(in the rows, 128 means zero)
One turn moves every row onto another: examples first, then more rows asked:
rotu: [116 109 107 136 130 131 130 105 131 135 142 111 106 129 135 124 153 132
 112 144 117 131]
Koma: [122 133 140 117 132 110 108 114 177 125 130 104 155 138  94  94 152 130
 108 129 130 145]
bisag: [129 123 130 149 153 109 127  94 148 121 121 127 106 147 109 133 132 140
 110 149 132 136]
fodim: [112 115 146 128 137 120  96 121 127 110 116 143 121 149 111  97 137 146
 123 135 116 147]
lamis: [102 104 125 137 134 145 101 112 154 138 119  98 128 122 131  95 156 123
  92 113 117 132]
tamur: [ 90 112 132 133 146 135  97 107 158 138 124  97 137 120 145  89 155 126
 100 123 113 128]
Nela: [111 117 141 113 158 116 126  94 182 107 137 110 138 144 106  86 158 138
 135 128 139 133]
Ror: [124  98 126 126 124 105 122 123 145 132 151 116 144 143 118  84 138 121
 129 132 126 155]
dedi: [ 91 119  97 148 158 135 116  92 168 123 148 103 128 147 111  88 158 147
 107 119 126 129]
guta: [104 118 150 117 168  95 139 114 170 119 121 123 123 133 118 114 143 159
 110 138 130 143]
beruf: [102 131 136 109 144 107 126 102 167 114 138 107 125 168 117 106 148 162
 120 133 131 160]
fenib: [109 120 125 123 150 123  99 121 132 102 140 129 132 124  97 102 143 124
 136 120 131 154]
golev: [125 104 115 138 132 125 117 115 136 145 133 105 117 139 135 123 146 135
 129 161 126 129]
Lav: [ 93 111 135 123 141  98 125 129 145 134 124 130 139 130 125 109 137 153
 111 148 125 171]
zek: [123 135 126 124 159 110 108  97 139 131 126 141 120 153  93 108 129 151
 115 128 131 149]
lepuz: [108 123 146 125 164 101  94 116 153 125 135 120 115 147  93 100 137 123
 119 106 129 145]
Riz: [ 97 100 113 148 147 137  99 104 158 103 124 116 137 126 111  94 141 121
 127 112 145 151]
rem: [ 97 126 127 147 140  98 114 119 162 134 132 113 116 134 131 113 149 152
  93 142 106 106]
kitu: [122  99 134 140 125 136 107 110 137 109 102 125 116 136 134 116 132 133
 112 129 129 147]
tanun: [120  96 136 119 125 117 112 115 167 127 116 128 151 118 112  81 145 127
 125 126 135 131]
bovif: [ 98 126 100 146 167 121 124  95 163 124 158 101 135 140 126  89 148 147
 107 125 119 123]
banat: [ 92 117 118 155 156  97 111 126 166 141 128 111 118 146 116 120 145 162
 111 154 126 124]
samig: [124  90 124 118 136 103 141 117 146 128 128 135 124 132 133 102 127 150
 125 131 133 144]
gen: [109 118 102 125 124 129 118  96 139 135 142 109 118 126 147 118 150 138
 121 142 122 123]
dosi: [ 97 116 104 144 168 131 108 113 175 119 140  86 135 153 117  95 148 156
 115 118 135 135]
rizut: [ 96 114 137 162 170 101 107 100 176 117 132 116 118 149  95 103 143 124
 117 128 136 134]
refe: [119 108 128 133 144 149  96 121 155 133 115  84 143 126 132 101 151 127
 110 128 125 137]
sulub: [ 85 120 129 156 150 106 118 115 161 134 131 117 109 140 115 115 160 150
  94 150 109 118]

dosi turns into banat
rotu turns into lamis
gen turns into tamur
Where do these go?
tanun turns into Nela
fenib turns into lepuz
kitu turns into Riz
Koma turns into beruf

